128 stands for zero in the data rows.
Here are some points, one per row:
159 123 102 165 121 100 114 134 167 142 155 125 169 101 125 103 142 103 125 125 165 153 157 128 93 104 134 148 161 149 128 149
140 138 102 117 126 111 106 115 151 125 141 96 129 110 90 73 100 128 167 117 118 119 127 138 120 208 76 80 80 82 111 103
155 127 131 145 96 143 145 110 188 131 94 143 149 197 168 148 131 130 163 137 151 142 133 124 107 180 129 181 115 128 161 164
152 98 172 146 113 97 115 143 136 160 129 135 132 137 115 103 132 121 138 147 130 105 93 115 115 141 141 168 195 89 117 110
135 167 155 151 105 139 122 148 149 163 140 152 145 167 132 114 81 139 121 161 166 160 128 157 157 84 87 84 110 72 108 82
160 118 95 92 139 116 169 158 134 198 118 91 129 134 127 146 156 129 131 156 67 150 134 139 140 121 146 181 134 93 124 121
142 107 152 152 141 102 106 130 137 136 156 164 139 112 111 102 152 139 143 142 145 144 102 140 116 107 141 124 151 141 144 174
117 108 118 134 102 154 142 148 131 132 124 116 126 132 124 125 92 115 106 138 123 117 141 136 148 133 118 99 147 127 116 181
108 122 118 110 132 158 126 85 102 134 143 120 111 129 158 135 141 116 120 133 107 119 153 104 129 141 117 114 116 153 151 129
60 189 101 66 156 134 165 157 139 117 119 144 161 129 100 99 121 96 123 146 151 162 108 121 125 121 162 183 129 150 186 135
130 109 158 147 169 137 102 139 169 125 116 142 127 112 98 87 154 126 158 124 166 151 124 92 156 122 141 142 165 148 126 139
165 121 94 85 153 113 149 124 108 97 91 141 156 180 144 133 156 93 99 94 159 168 96 154 155 151 127 97 163 157 168 135
161 172 153 158 90 147 159 129 135 142 115 150 150 109 124 114 125 157 154 122 125 90 161 135 152 144 151 141 140 153 154 114
134 105 92 108 100 152 164 149 147 164 156 149 147 82 142 128 158 167 165 134 158 180 74 58 82 104 97 90 91 111 98 104
97 115 160 159 145 96 107 137 124 134 114 126 145 109 134 92 155 137 143 146 121 136 151 116 112 161 145 138 159 162 171 87
130 146 116 117 121 113 95 140 113 116 151 107 99 131 119 118 107 165 143 108 111 124 134 95 93 165 160 168 135 104 112 127
118 133 132 94 127 116 108 108 117 127 151 105 119 151 98 134 102 148 179 124 122 90 111 103 88 157 156 173 111 121 117 147
74 105 141 157 150 101 111 74 148 150 93 176 160 114 114 107 137 165 149 147 135 152 167 134 151 105 154 136 154 145 136 122
161 178 157 163 136 147 132 146 82 80 120 135 159 135 148 159 92 98 112 144 178 181 79 67 94 94 104 112 106 89 99 94
103 109 142 98 97 186 126 128 128 122 131 76 159 113 145 137 167 150 69 137 125 90 139 133 137 125 155 156 127 120 125 105
111 108 127 126 94 149 139 150 130 120 131 122 110 133 129 138 88 109 109 134 130 122 137 129 141 112 136 101 138 137 125 175
105 104 129 122 89 144 139 150 130 113 144 108 105 133 130 142 89 119 109 126 134 139 136 119 137 105 134 117 119 156 158 168
159 159 156 148 103 168 150 136 118 148 140 177 153 107 117 114 108 154 156 125 122 99 140 135 134 157 147 160 136 133 121 132
107 125 95 125 116 101 111 158 108 114 86 120 100 105 140 153 153 141 119 168 124 102 95 139 146 134 113 102 143 128 121 175
112 133 168 149 149 80 101 157 164 191 126 138 146 120 122 135 163 44 72 59 88 75 87 92 101 106 97 100 98 113 101 108
131 119 164 145 142 86 98 133 116 134 120 135 157 95 120 117 148 118 129 157 131 126 87 170 161 135 151 146 80 144 151 133
117 104 101 114 112 119 116 88 127 120 71 123 107 111 94 86 111 168 52 70 89 94 64 100 96 89 108 114 92 105 121 103
158 162 146 160 155 144 156 139 137 164 114 103 101 161 161 121 108 156 144 133 152 144 104 148 127 142 159 138 108 166 166 120
113 130 160 106 139 160 110 111 137 92 142 114 119 89 154 146 119 107 116 113 101 147 134 170 139 119 103 136 159 87 120 142
145 120 97 105 164 139 147 143 136 115 143 153 126 158 155 143 154 122 133 157 65 64 72 85 83 84 112 101 115 110 117 100
137 112 118 193 171 143 74 131 131 164 118 117 126 90 63 171 146 130 141 152 112 177 149 134 129 108 153 141 129 115 188 132
139 107 154 153 146 99 106 133 148 134 133 129 138 115 115 94 147 117 123 156 124 147 99 136 139 113 168 166 94 129 101 136
143 99 122 130 99 130 146 155 123 92 113 143 155 132 123 139 98 107 118 167 105 106 159 145 146 130 131 106 120 144 154 105
120 110 160 121 116 133 164 179 124 96 115 109 101 120 121 143 108 125 122 150 88 138 129 159 124 156 100 91 150 138 154 160
157 137 90 96 163 185 147 152 150 148 152 145 124 92 130 132 152 149 144 93 158 125 114 164 132 116 152 144 177 128 121 152
148 168 153 180 157 156 142 150 133 104 120 136 169 164 139 144 93 143 125 65 61 75 86 91 98 85 96 104 109 114 112 109
113 112 128 133 104 144 148 125 120 108 140 113 103 123 142 135 125 107 114 114 135 118 149 146 144 95 156 143 122 122 114 124
114 113 128 126 118 135 149 116 117 113 149 121 90 127 159 118 159 112 119 106 128 128 147 134 147 137 83 130 127 157 131 115
113 171 110 137 131 114 141 68 118 114 145 92 121 158 111 130 134 130 123 144 125 127 127 118 155 107 103 117 131 116 120 187
107 123 127 120 114 154 143 100 110 110 160 127 111 132 140 125 166 104 137 114 108 122 133 147 152 141 96 128 109 149 148 121
179 148 127 93 146 127 145 157 184 157 102 112 94 87 123 161 145 149 161 137 144 108 164 127 159 79 86 91 89 108 106 93
138 128 94 104 130 94 99 121 148 119 148 121 121 113 150 154 83 148 158 93 116 120 130 130 160 142 152 151 140 148 135 111
103 112 137 127 163 151 151 96 129 113 124 119 125 132 134 146 138 106 121 120 133 115 152 110 100 198 171 61 91 78 87 104
142 111 146 117 128 117 159 132 114 105 134 141 142 112 137 145 85 112 115 114 97 128 159 99 157 105 138 111 146 120 109 178
125 170 152 147 101 134 153 128 148 149 104 165 146 146 137 151 145 164 134 123 157 139 146 131 124 167 132 149 141 122 142 161
126 99 128 125 147 118 149 84 102 134 160 138 117 128 122 189 127 112 99 103 167 134 125 103 83 162 108 110 171 152 200 108
115 132 122 116 109 156 126 97 125 105 154 120 114 129 143 131 164 103 119 128 115 115 142 146 154 136 111 111 125 131 148 117
150 125 104 104 79 113 94 149 96 104 96 124 105 106 116 108 141 112 105 125 126 129 130 106 121 134 122 116 118 135 140 119
152 143 100 104 148 111 109 127 116 129 135 100 97 113 102 85 83 126 144 119 115 117 164 114 99 134 165 153 173 121 112 106
120 140 99 123 106 88 99 139 129 119 151 152 120 125 134 172 107 149 170 104 116 118 129 138 152 148 171 141 152 128 114 121
141 157 100 107 127 93 91 132 110 153 159 105 126 115 172 134 96 172 134 86 115 124 146 144 156 150 125 133 148 132 140 124
104 104 104 121 127 117 134 118 91 116 73 89 113 122 92 98 112 118 161 94 135 117 115 109 101 118 106 126 166 124 133 130
151 107 155 142 149 118 80 109 136 148 135 115 158 117 138 88 153 137 137 146 157 143 126 126 121 104 147 117 146 140 152 178
146 112 154 144 140 105 106 117 143 137 143 151 144 110 110 103 146 133 133 147 151 147 107 138 118 103 134 146 149 134 146 167
107 116 125 132 102 144 143 123 115 110 143 110 107 136 135 141 146 103 117 105 122 116 148 155 142 103 149 147 133 115 121 116
124 134 126 112 159 108 114 116 94 103 161 155 146 149 81 90 140 125 84 134 125 122 182 86 107 133 101 119 113 149 140 141
158 156 148 148 132 142 141 147 146 150 149 141 120 165 129 128 92 138 112 146 145 155 100 149 137 155 156 145 80 164 154 172
98 168 153 148 142 140 140 131 156 151 80 132 121 162 157 148 123 157 144 144 152 144 106 134 124 145 151 139 145 150 158 134
105 124 129 128 100 145 139 114 105 120 145 120 113 140 138 134 167 109 120 95 110 127 145 153 150 136 137 110 127 125 117 122
153 167 130 139 114 116 89 112 148 139 95 160 154 173 89 117 150 148 133 138 115 174 110 143 91 167 118 139 167 179 48 80
106 131 97 121 130 103 114 153 98 104 75 119 109 104 139 144 143 131 110 165 123 108 117 144 148 140 108 120 127 116 106 184
124 96 107 99 152 141 130 158 109 142 132 151 163 171 136 144 153 177 172 100 167 167 115 165 160 89 88 98 89 90 96 97
107 109 124 128 94 145 139 135 108 106 144 112 113 138 127 146 139 109 113 105 132 118 148 142 149 115 157 159 107 133 112 113
116 118 133 129 141 108 149 103 107 103 128 136 128 111 173 142 128 118 119 120 144 125 171 173 36 77 101 111 92 102 99 104
108 100 126 100 119 160 106 148 103 154 78 148 144 130 160 152 67 99 131 180 120 95 159 124 129 158 96 137 102 166 122 145
114 135 117 130 140 124 157 84 124 108 156 96 109 130 107 159 111 131 96 177 147 128 111 148 167 145 106 121 140 186 64 71
123 107 120 148 165 134 151 105 114 117 140 148 90 127 154 125 129 107 93 138 124 129 161 105 149 155 130 151 87 70 92 93
115 150 122 110 114 107 108 93 124 123 141 107 90 167 89 91 120 129 155 135 133 133 134 112 106 70 102 91 94 99 115 101
There is one direction along which these points spread out most. Take the direction at right angles to it along which they spread out most. Then take the direction at right angles to both along which they spread out most. Go by this last direction. How many in every 100 of the points above lie lower along it than each point below? Round to a whole number. More than half of the points above lie lower than the first one.
115 150 122 110 114 107 108 93 124 123 141 107 90 167 89 91 120 129 155 135 133 133 134 112 106 70 102 91 94 99 115 101 71
115 132 122 116 109 156 126 97 125 105 154 120 114 129 143 131 164 103 119 128 115 115 142 146 154 136 111 111 125 131 148 117 41
123 107 120 148 165 134 151 105 114 117 140 148 90 127 154 125 129 107 93 138 124 129 161 105 149 155 130 151 87 70 92 93 46
125 170 152 147 101 134 153 128 148 149 104 165 146 146 137 151 145 164 134 123 157 139 146 131 124 167 132 149 141 122 142 161 10
161 172 153 158 90 147 159 129 135 142 115 150 150 109 124 114 125 157 154 122 125 90 161 135 152 144 151 141 140 153 154 114 21
148 168 153 180 157 156 142 150 133 104 120 136 169 164 139 144 93 143 125 65 61 75 86 91 98 85 96 104 109 114 112 109 15
113 130 160 106 139 160 110 111 137 92 142 114 119 89 154 146 119 107 116 113 101 147 134 170 139 119 103 136 159 87 120 142 51
135 167 155 151 105 139 122 148 149 163 140 152 145 167 132 114 81 139 121 161 166 160 128 157 157 84 87 84 110 72 108 82 0
138 128 94 104 130 94 99 121 148 119 148 121 121 113 150 154 83 148 158 93 116 120 130 130 160 142 152 151 140 148 135 111 69
134 105 92 108 100 152 164 149 147 164 156 149 147 82 142 128 158 167 165 134 158 180 74 58 82 104 97 90 91 111 98 104 13
